In the rows, zero is written as 128.
Each path is a new rotation, seen through one point. The rows after it are directions, each followed by how far the rotation turns it, in degrees per step (0 if it stays put).
Each turn is a multiple of 5 degrees from 10 to 175, or 0.
Each row of a path follows its step; steps can be skipped.
Rotation 1:
step 0: [129 141 136 126 128 129 136 124 129 129 123 122 126 114 138 136 139 135
 132 136 121 119 125 122 122 130 118 136 129 125 125 122 119 126 129 116
 135 126 132 127 127 131 123 129 137 120 120]
step 1: [137 135 119 127 128 133 125 123 133 122 130 133 128 125 116 116 129 129
 138 136 128 118 123 141 122 132 114 135 130 126 135 127 122 130 116 120
 120 125 127 132 124 129 126 131 124 127 121]
step 2: [130 125 135 137 141 128 121 136 119 139 126 125 126 127 134 127 131 129
 137 134 120 120 121 127 122 132 125 126 126 126 121 129 119 141 114 116
 131 129 137 128 138 132 121 123 132 124 126]
step 3: [132 136 127 124 134 117 133 129 138 132 120 127 125 119 129 124 130 136
 128 133 135 122 132 141 127 129 116 135 126 125 139 134 111 131 128 125
 139 124 122 120 134 128 122 128 138 132 125]
step 4: [134 129 115 134 136 133 116 122 138 140 131 130 137 128 124 128 132 129
 144 124 123 119 131 127 125 125 125 126 132 122 129 132 119 131 111 128
 127 123 130 129 134 120 128 137 130 132 126]
step 5: [129 120 131 117 137 124 132 137 135 130 120 125 124 132 129 130 135 132
 128 129 125 114 135 134 131 133 131 136 126 122 112 130 112 138 125 122
 131 130 131 133 140 128 133 124 137 134 127]
step 6: [125 140 127 122 125 122 129 119 135 132 113 141 136 127 129 130 127 126
 125 129 118 118 130 133 131 133 127 125 131 122 138 131 116 129 117 124
 131 121 123 124 128 121 133 142 135 127 134]
step 7: [130 124 129 128 129 128 128 122 136 129 127 119 129 120 128 139 136 138
 137 137 128 115 134 131 125 128 136 118 134 122 119 133 123 126 113 120
 120 129 128 144 124 124 129 128 128 132 132]
step 8: [138 134 135 110 134 119 135 136 132 131 121 140 132 131 122 128 127 123
 133 137 125 128 123 132 127 132 135 129 133 132 121 128 115 126 119 116
 126 132 121 124 127 133 138 123 130 129 129]
step 9: [130 141 131 125 131 128 130 123 135 136 122 132 132 122 136 137 129 134
 127 125 122 123 130 126 117 126 117 118 137 122 127 121 124 126 123 112
 136 125 128 138 121 127 121 133 124 119 137]
Directions:
[130 127 126 127 126 128 130 128 131 127 128 124 125 127 128 126 127 131
 124 129 129 126 130 132 128 126 128 129 127 130 126 128 125 129 131 129
 129 128 129 131 126 128 127 124 126 129 130]
160
[126 123 127 126 129 126 129 127 125 128 125 126 127 128 131 133 131 130
 131 128 130 127 129 126 126 127 127 127 128 128 128 125 129 127 129 129
 129 129 131 132 129 129 125 128 128 126 127]
155
Rotation 2:
step 0: [134 137 127 119 130 124 137 136 134 127 130 141 119 133 124 123 138 130
 124 138 129 124 116 121 127 132 135 134 120 132 132 126 136 141 124 132
 125 126 127 136 126 135 125 137 122 126 125]
step 1: [131 134 128 132 131 135 119 116 124 123 128 130 113 132 128 122 134 127
 128 137 113 130 121 121 129 128 131 128 125 125 123 121 114 128 130 125
 120 124 132 126 141 133 131 134 119 128 124]
step 2: [142 129 132 135 126 122 128 126 141 133 131 127 127 134 131 130 125 143
 132 142 126 123 122 120 131 133 116 130 126 132 117 119 131 118 125 127
 131 131 129 120 132 120 131 135 130 130 128]
step 3: [124 132 129 129 122 124 138 132 137 134 133 130 125 137 126 121 129 137
 132 139 125 136 119 129 127 122 123 119 133 123 131 130 137 135 130 129
 134 116 138 126 137 128 115 125 126 119 119]
step 4: [126 126 123 139 119 135 123 119 133 128 126 135 124 133 130 134 117 122
 126 134 118 133 119 135 128 116 122 126 120 122 128 127 124 116 130 123
 127 126 128 137 125 133 123 134 125 115 124]
step 5: [141 120 130 134 131 132 137 136 134 132 132 134 134 130 140 126 125 127
 125 137 132 121 117 129 125 130 130 121 119 136 135 117 134 123 120 129
 124 124 127 136 125 130 137 129 135 119 129]
step 6: [132 129 123 132 127 131 137 134 127 122 127 131 124 126 138 122 138 125
 134 136 120 133 125 121 122 127 123 123 129 119 134 131 114 137 127 127
 126 127 133 134 138 136 133 122 141 127 115]
step 7: [131 133 133 128 125 134 122 131 147 125 124 137 126 124 131 132 118 123
 127 128 123 132 126 121 121 129 118 129 120 127 127 120 116 120 125 122
 134 130 115 123 131 128 127 128 129 138 117]
step 8: [139 134 140 131 126 128 136 138 142 129 134 133 122 130 136 123 122 127
 114 125 131 124 123 128 133 126 130 132 130 128 132 128 130 135 123 140
 135 120 134 116 127 135 130 128 125 126 120]
step 9: [136 131 125 131 113 130 135 120 132 123 129 133 115 134 126 139 131 121
 126 129 118 131 119 122 132 121 133 133 130 121 125 133 126 141 123 130
 127 133 127 138 132 131 134 126 117 126 120]
Directions:
[128 127 124 128 129 129 126 127 128 125 127 128 130 126 127 128 133 127
 127 132 128 129 127 130 125 127 128 127 128 128 131 126 127 130 125 131
 127 127 126 129 125 129 128 133 131 129 131]
65
[129 125 128 128 126 130 129 130 131 125 124 130 129 127 126 128 126 124
 125 126 129 128 131 127 127 129 130 130 129 130 127 128 126 129 126 131
 130 127 130 130 130 128 129 125 130 131 127]
35
Rotation 3:
step 0: [134 130 144 124 128 127 138 114 143 140 119 138 130 130 130 131 129 134
 133 118 133 121 122 128 128 130 124 124 128 118 124 131 133 123 121 123
 131 124 128 130 127 124 126 126 142 132 125]
step 1: [123 122 124 142 119 126 126 126 124 132 130 132 128 124 127 128 122 118
 139 127 122 120 137 133 132 132 131 122 125 117 135 130 125 139 124 130
 126 126 125 131 130 121 116 123 133 120 107]
step 2: [121 128 123 129 133 120 124 138 132 130 127 132 134 125 130 129 129 125
 139 126 123 129 131 123 129 119 136 128 123 130 123 137 155 127 119 132
 126 129 124 128 135 126 143 124 129 124 126]
step 3: [123 133 133 132 140 128 135 134 122 136 136 134 136 127 119 131 144 130
 126 130 146 123 136 140 127 123 134 132 126 125 119 127 125 135 122 133
 118 131 130 132 128 131 124 128 138 129 132]
step 4: [115 127 128 127 124 134 133 125 123 132 120 134 132 116 130 128 134 129
 127 128 128 129 135 116 123 134 115 123 122 112 124 120 127 122 120 130
 122 135 125 134 120 113 133 130 125 131 131]
step 5: [138 125 122 135 124 127 135 121 128 136 139 134 125 128 131 130 125 122
 122 124 121 124 127 126 114 130 129 126 131 116 123 127 140 135 118 130
 128 117 129 132 132 132 123 110 124 137 132]
step 6: [127 121 121 139 130 114 131 139 133 117 129 126 125 123 122 132 124 118
 122 118 130 121 139 139 132 131 134 126 124 122 130 131 132 131 123 121
 134 132 133 129 118 119 137 131 128 135 129]
step 7: [119 119 130 132 128 134 122 133 127 133 125 127 121 129 116 131 129 137
 125 114 126 137 131 136 132 121 121 131 117 137 118 128 136 126 125 135
 118 124 128 142 136 126 128 128 132 140 132]
step 8: [134 126 131 119 125 125 140 116 127 127 136 136 127 129 124 128 141 127
 130 128 128 133 126 135 135 125 124 129 123 114 131 124 131 116 119 113
 123 140 129 134 134 130 124 129 137 132 124]
step 9: [129 127 134 126 131 125 125 129 124 130 129 143 120 128 127 123 119 125
 128 127 123 129 140 121 132 130 114 121 122 116 146 139 132 135 120 137
 129 126 131 127 128 123 115 128 128 128 129]
Directions:
[124 125 127 129 130 130 126 128 128 129 128 129 129 125 129 132 125 128
 126 131 128 129 126 128 128 131 127 131 124 130 130 128 128 125 126 130
 131 128 128 131 130 126 127 128 126 127 127]
135
Rotation 4:
step 0: [122 131 135 123 126 128 133 131 131 129 122 130 143 133 140 138 119 127
 126 126 125 123 129 122 141 132 126 125 140 120 128 122 130 122 129 116
 124 119 129 122 119 118 123 121 131 132 133]
step 1: [134 132 133 133 128 124 125 137 133 127 117 116 124 131 140 134 128 136
 127 131 116 126 123 116 133 128 114 118 126 117 133 123 124 125 129 118
 125 128 132 127 122 130 129 126 132 134 130]
step 2: [132 125 133 131 135 120 129 130 145 133 120 136 137 124 143 129 135 126
 137 128 128 128 124 124 125 129 122 122 131 118 133 111 128 126 130 124
 134 129 132 128 119 132 131 129 125 127 137]
step 3: [133 127 135 123 135 131 131 127 130 124 130 129 122 121 143 128 122 126
 129 128 127 138 117 120 122 122 118 122 138 127 120 111 124 132 128 121
 130 136 134 117 128 133 131 136 134 130 127]
step 4: [127 117 134 127 139 135 127 130 133 133 131 135 141 126 130 127 115 122
 120 129 126 125 121 120 127 123 123 130 130 127 127 119 133 125 127 119
 139 123 135 131 125 132 133 133 144 133 136]
step 5: [130 129 136 119 134 128 129 123 127 124 131 130 136 126 142 136 123 127
 117 127 116 120 126 119 139 129 123 136 131 124 129 124 131 137 122 116
 125 133 132 125 122 117 127 125 139 125 127]
step 6: [129 125 131 128 135 122 132 127 135 126 118 122 134 139 131 129 129 131
 121 131 117 117 119 122 136 124 127 117 136 128 139 122 120 129 129 110
 130 126 131 134 127 127 124 120 135 130 131]
step 7: [133 130 128 125 132 123 134 124 143 133 118 122 127 119 142 137 134 129
 124 135 118 123 133 120 131 126 121 117 132 125 133 122 128 133 131 127
 135 127 137 119 124 130 123 128 125 120 135]
step 8: [129 127 124 117 127 127 131 129 132 126 128 132 133 122 137 129 116 133
 129 133 127 133 115 127 125 123 122 111 134 126 136 115 127 134 130 122
 136 130 130 121 124 141 134 120 124 129 133]
step 9: [142 127 135 126 135 132 130 127 136 132 128 139 135 120 131 130 114 125
 130 137 114 135 130 123 124 121 117 122 127 131 126 122 132 133 119 122
 130 123 131 121 134 128 132 130 135 131 135]
Directions:
[127 129 129 129 128 127 130 127 129 127 130 126 127 128 128 130 133 130
 127 128 133 129 130 129 127 128 129 126 132 131 126 125 126 129 130 127
 134 129 128 127 131 128 126 130 129 128 130]
85
Rotation 5:
step 0: [114 119 123 133 135 137 129 130 131 129 136 136 130 126 135 142 127 135
 124 123 125 127 124 138 127 126 131 136 115 121 131 123 117 139 134 128
 122 129 123 123 127 134 124 119 121 122 119]
step 1: [118 130 126 120 125 130 129 132 119 111 122 134 127 128 130 139 134 134
 125 125 149 133 127 132 131 131 129 126 129 130 131 129 131 123 134 135
 131 122 129 124 141 126 131 119 122 122 140]
step 2: [132 128 123 141 139 127 126 126 128 123 126 125 129 130 128 132 142 127
 120 138 141 127 129 113 120 118 137 136 130 130 128 112 122 130 133 123
 128 125 124 119 132 130 126 127 125 121 121]
step 3: [118 123 129 139 140 131 129 127 123 121 129 142 128 121 124 142 126 121
 128 119 132 134 126 134 119 134 131 125 120 137 130 128 126 123 129 123
 128 124 136 123 121 145 129 128 121 135 127]
step 4: [119 133 125 126 127 134 123 131 137 118 123 138 133 118 135 136 136 142
 125 129 135 125 122 123 131 118 124 126 128 136 127 129 116 130 138 127
 117 126 122 130 136 134 135 131 138 130 135]
step 5: [124 129 117 120 137 124 130 128 131 121 128 133 123 127 131 132 133 135
 130 135 129 127 130 127 121 134 144 143 125 128 127 123 124 130 126 126
 126 109 131 124 132 138 121 112 128 121 122]
step 6: [123 123 123 131 128 119 128 135 118 120 137 134 121 127 133 142 126 122
 126 126 143 119 125 126 123 126 130 133 114 129 128 126 125 114 141 120
 126 133 125 128 127 128 135 130 127 123 128]
step 7: [123 125 124 128 129 133 130 127 132 115 129 128 141 126 128 135 145 128
 116 126 136 140 121 127 136 125 129 128 126 120 128 128 135 131 131 119
 123 121 123 122 132 147 133 131 129 125 119]
step 8: [124 142 118 134 138 134 136 122 130 118 127 128 117 129 128 144 127 133
 124 128 131 135 143 125 119 122 127 132 125 137 125 129 127 118 129 121
 127 121 128 134 133 136 126 119 127 132 138]
step 9: [128 125 123 127 130 120 119 121 124 120 137 143 121 116 129 137 139 133
 126 136 122 131 127 126 123 126 134 128 120 137 139 132 119 132 139 121
 126 128 119 120 121 126 132 132 130 120 126]
Directions:
[131 130 129 130 128 128 129 125 127 126 131 126 128 123 127 127 127 128
 125 126 128 125 126 128 129 132 130 131 126 130 128 127 131 131 127 130
 127 131 127 129 130 130 126 128 129 128 131]
0
[124 133 129 124 129 132 128 129 130 127 128 125 131 128 126 126 126 132
 128 127 130 130 129 129 130 127 130 126 129 127 130 127 128 128 130 127
 128 127 128 129 133 128 128 128 128 129 129]
110
